[[-1.90  0.97  3.39 -1.67]
 [-3.03  0.67  6.30 -2.95]
 [-3.04  0.80  2.72 -0.49]]
:
[[-1.90  0.97]
 [-3.03  0.67]
 [-3.04  0.80]]

[[ 2.44 -6.17  3.25]
 [ 5.08  3.86  3.77]
 [-2.31  6.14 -3.27]
 [-5.02 -3.96 -3.81]
 [ 4.97  3.99  3.69]]
:
[[ 2.44 -6.17]
 [ 5.08  3.86]
 [-2.31  6.14]]

[[-1.91  0.62 -2.56 -0.28]
 [-3.68 -6.90  1.45  0.52]
 [-1.97 -3.35  0.08 -0.45]
 [ 0.32 -2.30  1.20 -1.10]
 [ 3.18 -0.12  2.24 -2.19]]
:
[[-1.91  0.62]
 [-3.68 -6.90]
 [-1.97 -3.35]]

[[ 7.55  5.30  7.11]
 [ 8.24  2.84  7.21]
 [ 7.84  5.69 -1.14]]
:
[[7.55 5.30]
 [8.24 2.84]
 [7.84 5.69]]

[[ 3.85 -2.46 -3.44  7.40 -0.64]
 [ 1.45  0.71 -0.34 -2.48  1.57]
 [ 2.06 -5.97 -0.45  2.82 -1.77]]
:
[[ 3.85 -2.46]
 [ 1.45  0.71]
 [ 2.06 -5.97]]

[[-0.62  3.50  6.36 -0.24]
 [-5.97  3.67  5.89  1.23]
 [ 4.53 -2.60  0.04  1.20]]
:
[[-0.62  3.50]
 [-5.97  3.67]
 [ 4.53 -2.60]]

[[ 2.06  4.35]
 [ 2.05 -0.60]
 [ 0.81 -1.15]
 [ 1.74  5.60]
 [ 0.92 -7.51]]
:
[[ 2.06  4.35]
 [ 2.05 -0.60]
 [ 0.81 -1.15]]
---
[[-1.42  0.44 -3.88  6.74  2.67 -3.77  0.96]
 [-5.77 -6.57  0.70  1.45  1.68 -2.42  0.46]
 [ 3.48 -3.69 -2.52 -1.08 -1.78  8.07 -0.36]
 [ 2.67  3.10  6.69 -0.20  1.38 -1.24 -1.35]
 [-4.36 -2.11  3.66 -1.96 -2.92  2.48 -1.51]
 [ 0.41  1.49  2.33  4.85  2.14 -8.45 -2.07]
 [-4.95  2.81  2.75 -2.88  2.26 -6.67  2.24]
 [-3.63 -2.88  0.93 -2.49 -1.80 -6.06 -1.70]]
:
[[-1.42 -3.88  2.67  0.96]
 [-5.77  0.70  1.68  0.46]
 [ 3.48 -2.52 -1.78 -0.36]
 [ 2.67  6.69  1.38 -1.35]
 [-4.36  3.66 -2.92 -1.51]
 [ 0.41  2.33  2.14 -2.07]
 [-4.95  2.75  2.26  2.24]
 [-3.63  0.93 -1.80 -1.70]]

[[ 7.08  1.57 -1.24 -1.16 -4.65  5.38 -2.22]
 [-1.43 -3.54 -6.87 -0.70  0.70 -1.12 -0.26]]
:
[[ 7.08 -1.24 -4.65 -2.22]
 [-1.43 -6.87  0.70 -0.26]]

[[ 0.57 -5.10]
 [ 3.06 -7.90]
 [-4.29 -0.58]
 [-2.50 -7.69]
 [ 5.82 -0.43]]
:
[[ 0.57]
 [ 3.06]
 [-4.29]
 [-2.50]
 [ 5.82]]

[[-2.76 -1.52]
 [ 1.23 -0.51]
 [ 3.40  0.37]
 [-5.26 -2.05]
 [ 0.56  0.33]
 [-4.66 -2.02]
 [ 5.77  1.17]
 [ 4.27  0.54]
 [ 4.82  1.79]
 [-8.21 -2.21]
 [-3.11  0.10]]
:
[[-2.76]
 [ 1.23]
 [ 3.40]
 [-5.26]
 [ 0.56]
 [-4.66]
 [ 5.77]
 [ 4.27]
 [ 4.82]
 [-8.21]
 [-3.11]]

[[-2.70 -0.51  3.82  0.28 -6.68]
 [ 1.44  0.42 -1.10 -1.52  3.25]
 [-1.73  1.24  1.89  1.20 -2.07]
 [-0.16 -2.47  1.39 -2.02 -2.51]
 [ 1.45  0.86 -3.11 -0.81  6.69]
 [-1.33  2.12 -0.46  1.97  1.32]
 [ 0.32  2.23 -2.30  3.52  1.17]
 [-4.18 -1.15  2.58  0.12 -3.95]
 [ 0.25 -0.85 -3.25 -1.98 -0.83]
 [-1.66 -0.13 -2.78 -3.23 -0.64]
 [-0.21  2.79  0.23  6.02  0.48]]
:
[[-2.70  3.82 -6.68]
 [ 1.44 -1.10  3.25]
 [-1.73  1.89 -2.07]
 [-0.16  1.39 -2.51]
 [ 1.45 -3.11  6.69]
 [-1.33 -0.46  1.32]
 [ 0.32 -2.30  1.17]
 [-4.18  2.58 -3.95]
 [ 0.25 -3.25 -0.83]
 [-1.66 -2.78 -0.64]
 [-0.21  0.23  0.48]]

[[ 5.76  3.81 -4.42 -8.61  6.52  5.73]
 [-4.34 -3.58  0.49  5.43 -1.54 -1.22]
 [ 3.90  0.95 -1.26 -1.50  3.48 -1.23]
 [-0.06 -5.13 -3.86 -2.91 -3.05 -5.71]]
:
[[ 5.76 -4.42  6.52]
 [-4.34  0.49 -1.54]
 [ 3.90 -1.26  3.48]
 [-0.06 -3.86 -3.05]]

[[ 1.19  3.63  2.83 -2.04 -3.81  1.33 -1.84  0.98 -2.09 -0.81 -6.27]
 [-2.29 -0.62 -2.81  0.02  2.60 -1.52  0.76 -2.45  0.55 -1.70  0.66]
 [ 2.66  0.29  3.91  0.47 -2.41  1.88 -0.56  3.44 -0.25  2.54 -0.26]
 [ 0.81 -1.80  0.03 -0.89 -2.04  1.52 -0.62 -1.09 -0.56  0.88  2.47]
 [ 2.51  1.98  4.32 -1.91 -5.40  2.94 -1.91  1.90 -2.29  1.15 -3.71]
 [ 0.45  1.47  1.79 -0.57 -1.81  0.81 -0.34  1.01 -1.19 -0.08 -2.64]]
:
[[ 1.19  2.83 -3.81 -1.84 -2.09 -6.27]
 [-2.29 -2.81  2.60  0.76  0.55  0.66]
 [ 2.66  3.91 -2.41 -0.56 -0.25 -0.26]
 [ 0.81  0.03 -2.04 -0.62 -0.56  2.47]
 [ 2.51  4.32 -5.40 -1.91 -2.29 -3.71]
 [ 0.45  1.79 -1.81 -0.34 -1.19 -2.64]]

[[-3.44 -2.45 -1.33  0.49  8.15  1.33 -4.45 -0.73  0.17 -3.54 -1.39 -0.96
   0.57 -1.99]
 [ 0.90 -1.77 -3.48 -3.97  2.85 -6.06  4.28  1.13  0.65 -1.83  0.28 -6.75
   5.55  0.43]
 [-5.08 -2.02 -2.71  2.92  1.60  3.91  1.18  1.20 -4.33 -4.01 -3.09  4.92
  -2.68 -1.97]]
:
[[-3.44 -1.33  8.15 -4.45  0.17 -1.39  0.57]
 [ 0.90 -3.48  2.85  4.28  0.65  0.28  5.55]
 [-5.08 -2.71  1.60  1.18 -4.33 -3.09 -2.68]]

[[ 3.14  7.07  0.72 -3.27 -5.79  4.24 -5.31 -2.72 -0.87  1.57]
 [ 0.69 -2.06  2.61 -1.85 -1.90 -2.93  3.49  3.95 -1.77 -0.51]
 [ 3.20 -0.96 -3.02 -2.89 -3.25  5.12  1.02 -3.85 -8.09  0.47]]
:
[[ 3.14  0.72 -5.79 -5.31 -0.87]
 [ 0.69  2.61 -1.90  3.49 -1.77]
 [ 3.20 -3.02 -3.25  1.02 -8.09]]
